(in the rows, 128 means zero)
Rotation paths and how fast each direction turns (degrees a step)
Each turn is a multiple of 5 degrees from 10 to 175, or 0.
Each row of a path follows its step; steps can be skipped.

step 0: [135 118 134 120 124 138 134 117 121 127 127 139 127 131 137 128 127 134
 128 110 128 133 132 130 121 128 133 118 117 129 130 138 139 148 137 129
 117 118 123 126 135 145]
step 2: [143 119 122 121 128 125 122 135 128 114 129 129 122 121 130 111 135 119
 126 129 125 117 125 116 129 121 129 125 138 118 133 103 131 125 116 133
 119 129 129 117 128 129]
step 3: [134 133 131 136 121 132 118 121 123 128 118 122 123 131 122 123 134 137
 138 137 118 135 108 137 120 132 126 135 120 135 136 132 140 123 125 128
 124 143 130 135 116 145]
step 5: [113 143 128 118 127 117 138 112 138 121 131 124 135 133 136 127 118 135
 122 122 132 134 130 125 112 135 137 115 139 123 131 117 136 132 121 118
 131 129 136 120 128 130]
step 7: [144 132 125 133 119 140 118 131 128 134 131 137 133 130 123 126 128 139
 140 128 141 133 121 130 128 124 123 112 139 138 120 121 123 116 143 135
 119 122 129 114 124 138]
step 8: [132 127 126 130 147 117 135 130 134 134 136 132 120 130 121 119 144 134
 141 133 136 134 134 118 137 141 129 131 113 130 142 120 140 136 125 129
 124 134 137 122 127 130]
step 9: [132 120 146 138 125 130 131 126 135 129 122 123 142 128 132 122 123 129
 128 126 112 132 123 113 122 111 126 127 133 127 135 138 138 124 112 122
 129 126 148 128 133 124]
step 10: [118 131 110 132 115 128 120 140 128 128 115 120 134 123 138 134 123 139
 121 125 127 132 117 134 131 131 132 123 112 113 130 128 124 126 124 127
 129 138 125 107 126 123]
step 11: [127 116 131 113 121 122 126 118 121 129 130 146 118 128 120 138 115 120
 141 129 131 134 129 124 116 128 140 119 122 135 123 123 119 129 127 125
 130 137 128 120 139 144]
Speeds:
[124 128 127 123 130 128 128 129 131 129 126 127 129 129 131 130 127 128
 126 126 129 130 130 131 124 123 130 128 124 130 130 129 128 120 125 125
 130 131 124 129 130 130]  60
[125 131 131 130 128 125 130 127 129 127 124 129 128 126 131 128 130 131
 131 126 133 126 134 127 129 125 130 129 126 131 126 129 132 131 125 131
 128 123 132 131 127 127]  90

step 0: [135 118 121 121 135 127 129 130 120 130 132 135 135 127 121 128 122 135
 135 120 138 141 138 136 123 120 128 128 123 123 133 114 106 136 128 117
 125 146 129 126 127 128]
step 1: [128 126 115 122 138 108 127 127 124 111 134 125 129 131 122 139 132 127
 118 115 133 127 137 122 142 133 119 129 128 119 136 132 125 134 129 124
 138 134 128 128 119 118]
step 2: [134 130 118 130 126 116 137 118 132 131 132 126 134 124 127 135 134 141
 136 126 133 117 143 133 136 128 141 133 126 130 131 127 128 114 130 136
 118 126 126 130 107 118]
step 4: [136 109 135 134 120 131 125 130 141 120 120 138 132 123 125 130 131 115
 136 121 133 131 140 137 126 123 126 129 115 131 140 116 125 133 129 134
 129 131 118 128 134 116]
step 5: [146 123 122 128 120 121 119 145 126 127 119 128 126 124 127 129 120 125
 133 108 127 115 130 131 136 133 124 119 124 120 128 128 127 121 139 122
 142 138 135 133 130 124]
step 6: [146 132 128 129 128 113 122 119 135 132 127 138 128 127 132 134 127 135
 129 129 133 134 130 132 133 136 139 130 126 124 132 132 132 123 113 122
 131 136 136 152 129 119]
step 7: [132 132 127 122 128 129 119 131 131 140 133 142 113 134 132 122 113 124
 126 129 142 133 134 121 132 127 139 128 120 124 135 135 123 127 122 126
 127 126 135 117 111 111]
step 9: [123 126 127 132 128 120 127 141 131 109 122 136 122 128 130 130 135 139
 128 120 131 115 135 120 136 134 127 127 111 143 141 128 130 129 127 129
 133 141 138 122 121 136]
step 11: [137 114 126 124 130 121 132 128 117 130 135 135 134 134 123 132 124 127
 122 125 131 134 146 120 129 131 126 139 121 112 132 134 126 141 118 114
 136 135 121 121 120 124]
Speeds:
[130 127 126 133 123 131 130 130 128 127 124 129 128 129 128 130 127 125
 132 128 127 128 125 131 128 128 124 127 130 123 128 130 131 126 127 130
 126 126 129 131 128 119]  35
[127 127 126 129 124 125 128 130 130 132 124 124 122 129 128 129 125 131
 128 129 128 135 127 128 130 129 133 126 127 129 125 127 128 134 130 130
 131 128 127 130 131 127]  45
[124 126 135 126 126 127 128 124 124 128 131 130 125 128 128 130 126 124
 128 127 128 130 133 128 126 125 125 126 130 126 129 127 126 131 131 127
 129 129 127 125 132 123]  100
[133 127 134 125 125 128 130 135 125 125 126 126 130 126 129 131 128 127
 128 126 129 128 126 127 128 126 130 132 125 129 128 126 131 130 128 124
 124 127 127 129 131 131]  65
[127 126 127 128 130 130 131 131 129 125 133 126 125 124 128 123 130 124
 129 125 129 129 132 123 132 130 127 128 129 127 123 125 130 126 130 131
 130 131 127 132 129 127]  100

step 1: [128 131 125 131 135 127 131 131 141 112 126 128 127 117 116 133 127 125
 126 134 140 142 115 123 141 125 131 130 124 125 145 124 133 121 127 137
 123 138 134 149 141 129]
step 2: [132 131 128 123 126 128 128 112 148 125 132 127 124 136 112 137 136 116
 121 139 143 120 128 127 125 119 116 118 130 135 126 123 122 133 123 117
 122 128 126 125 144 139]
step 3: [106 130 121 117 117 135 133 127 126 133 140 117 141 139 133 115 137 128
 118 127 132 125 119 126 120 136 129 130 137 136 119 122 136 139 123 127
 124 130 126 135 141 138]
step 4: [115 138 127 135 134 143 141 137 134 131 126 129 131 118 127 123 129 128
 145 119 125 124 133 140 115 136 131 122 137 136 127 140 130 126 120 127
 122 126 147 140 128 139]
step 6: [137 118 125 125 139 137 137 125 132 122 136 121 129 141 129 130 119 136
 118 122 153 126 117 139 133 130 126 119 126 125 144 125 115 127 119 119
 119 129 124 126 133 123]
step 7: [125 129 130 126 113 120 133 122 138 130 148 124 118 120 129 123 136 123
 108 115 129 120 125 132 121 134 140 115 133 135 135 123 126 123 123 127
 119 147 123 129 123 131]
step 8: [116 128 144 134 128 126 126 133 126 121 129 136 132 128 128 139 138 131
 127 119 125 136 136 135 123 135 132 117 132 132 130 122 143 129 121 127
 122 123 115 152 132 148]
step 9: [120 138 113 136 127 131 126 138 140 117 125 131 130 121 128 137 117 131
 128 149 134 143 126 126 138 126 119 122 142 136 137 133 128 133 128 126
 124 135 133 144 132 137]
step 10: [123 120 118 127 121 140 125 126 151 134 125 124 125 135 112 134 139 129
 121 126 140 134 121 133 128 116 125 137 134 133 124 125 114 125 127 109
 124 120 135 127 138 130]
Speeds:
[124 127 128 131 127 129 125 130 128 126 126 127 131 129 124 131 125 129
 130 128 125 128 126 128 128 131 127 128 130 134 130 124 130 129 123 132
 129 126 130 124 121 129]  80
[128 127 131 130 127 129 132 127 126 131 128 132 128 123 128 126 130 124
 129 125 127 130 126 130 126 128 136 133 124 129 129 125 130 127 128 129
 129 128 131 131 125 131]  100
[129 128 127 132 132 130 131 129 130 127 131 129 128 133 130 130 126 125
 128 131 127 133 128 122 131 125 129 129 127 126 126 125 124 124 127 128
 125 128 130 125 127 133]  90

step 0: [129 127 134 135 134 135 140 125 112 128 122 129 126 114 137 129 138 120
 119 134 128 132 131 129 136 130 137 148 130 148 138 125 137 113 126 126
 124 130 143 137 131 129]
step 1: [128 134 112 131 141 135 124 131 132 131 127 122 128 130 117 115 127 136
 141 131 131 121 131 133 147 122 131 122 125 125 132 121 125 120 131 128
 115 125 120 125  99 122]
step 3: [133 124 136 124 132 122 139 115 135 136 130 137 141 119 130 129 139 136
 131 141 130 138 124 137 120 135 138 119 131 116 122 123 136 138 137 129
 138 124 130 105 131 123]
step 4: [128 128 136 131 121 125 128 132 135 144 107 120 130 137 139 134 140 109
 114 124 125 130 132 129 134 135 118 121 120 134 122 129 122 120 132 131
 115 127 126 134 135 118]
step 6: [133 143 132 135 121 124 127 146 118 118 128 120 132 133 137 115 123 142
 126 128 130 111 123 116 117 125 123 126 125 133 129 144 124 139 137 121
 132 132 124 118 131 140]
step 7: [108 107 128 115 128 125 142 115 136 127 138 134 123 131 124 127 124 132
 120 126 130 124 129 133 104 122 132 131 132 126 137 137 119 129 129 136
 120 125 130 126 130 126]
step 8: [124 146 133 134 122 135 124 133 128 120 116 133 112 120 137 147 118 126
 131 127 121 136 116 131 125 130 136 121 135 124 126 124 135 120 124 136
 113 130 145 130 131 119]
step 10: [128 119 137 135 133 110 123 131 135 112 131 125 119 137 130 123 116 127
 140 139 122 118 129 127 139 133 126 128 135 131 132 124 142 138 120 114
 130 132 108 131 124 129]
step 11: [133 113 125 134 135 123 140 133 114 128 133 136 134 114 135 117 124 134
 125 122 114 141 137 136 114 128 119 134 126 127 126 113 125 127 143 130
 138 126 134 135 130 121]
Speeds:
[125 128 128 130 130 129 126 126 132 131 127 129 130 129 133 131 130 127
 129 124 130 130 125 125 123 132 132 128 125 129 123 128 131 126 124 130
 130 129 130 128 127 126]  80
[129 126 129 126 132 126 129 129 127 128 129 131 126 129 128 132 123 133
 129 129 132 131 126 126 129 127 129 126 123 132 126 130 125 128 130 125
 131 130 122 129 127 131]  90
[128 125 127 134 128 125 129 129 124 128 127 126 125 130 125 129 128 130
 135 132 127 128 127 132 127 133 132 131 127 129 129 126 126 125 126 130
 128 125 130 129 125 129]  40
[126 130 131 125 125 127 129 127 128 129 120 132 133 124 124 129 124 125
 127 129 127 130 127 129 128 131 130 126 129 130 132 128 124 125 126 128
 130 129 130 127 128 127]  85
[128 131 125 125 124 126 121 128 122 128 128 128 133 130 127 128 127 131
 132 129 132 126 130 128 127 126 127 128 127 127 127 128 129 130 121 125
 128 127 126 129 129 127]  95

step 0: [121 132 125 141 133 121 122 119 129 130 127 120 115 109 131 125 121 138
 119 131 120 134 131 127 123 134 131 121 133 139 118 126 123 124 118 126
 137 149 122 128 126 118]
step 1: [130 126 126 137 138 127 120 143 135 131 136 114 137 138 122 134 126 134
 130 136 138 135 131 130 129 118 133 129 136 128 130 118 120 135 108 127
 137 134 131 125 111 129]
step 3: [127 136 137 130 131 141 116 124 122 135 143 127 131 120 130 122 135 145
 133 125 116 120 134 124 136 147 120 125 124 123 127 118 122 125 131 138
 135 126 120 129 134 131]
step 4: [111 136 129 128 132 146 124 134 128 128 132 121 128 115 123 133 129 128
 122 138 141 135 128 123 122 133 127 129 127 125 146 125 127 106 119 130
 130 129 137 127 133 134]
step 6: [134 134 135 141 123 122 117 137 124 124 136 116 142 138 133 136 117 138
 143 137 124 134 130 124 124 135 121 130 131 128 118 128 130 131 121 112
 130 129 118 127 121 122]
step 7: [131 134 136 137 146 129 129 131 123 119 133 125 127 112 136 137 141 122
 128 118 128 135 138 119 127 127 132 122 121 138 135 123 128 132 121 111
 135 125 124 114 122 129]
step 8: [125 129 118 131 138 132 119 126 124 131 135 122 122 108 130 131 140 144
 122 122 132 116 127 133 131 134 128 127 136 130 118 115 118 133 127 141
 134 142 130 126 118 126]
step 9: [122 133 137 137 136 134 117 139 129 136 129 115 130 134 118 134 126 137
 124 138 131 127 134 119 125 124 128 135 135 122 139 123 138 129 116 148
 131 128 135 141 125 124]
step 11: [124 135 136 123 119 133 123 131 120 129 140 121 136 121 130 119 127 140
 133 131 120 125 120 125 129 146 113 119 129 134 118 126 124 114 125 111
 136 130 136 122 126 128]
Speeds:
[129 129 125 131 127 128 132 125 128 131 129 130 120 125 131 127 130 124
 128 125 130 126 126 129 125 130 128 129 128 133 124 129 132 128 127 129
 129 125 127 128 127 132]  135
[129 127 126 130 130 126 128 126 129 128 130 128 129 130 124 127 128 131
 130 126 133 130 124 130 131 134 122 121 130 127 126 130 126 129 128 132
 127 128 125 126 130 125]  140
[124 122 124 128 126 131 129 129 128 130 124 129 132 129 127 127 132 129
 124 127 132 129 128 125 125 128 131 130 134 127 124 129 126 129 123 129
 127 127 129 130 126 126]  95
[128 125 130 129 125 129 125 127 128 127 126 129 127 127 130 127 132 129
 128 130 130 126 131 128 135 129 128 129 127 126 131 130 130 124 130 136
 128 124 129 127 122 128]  60
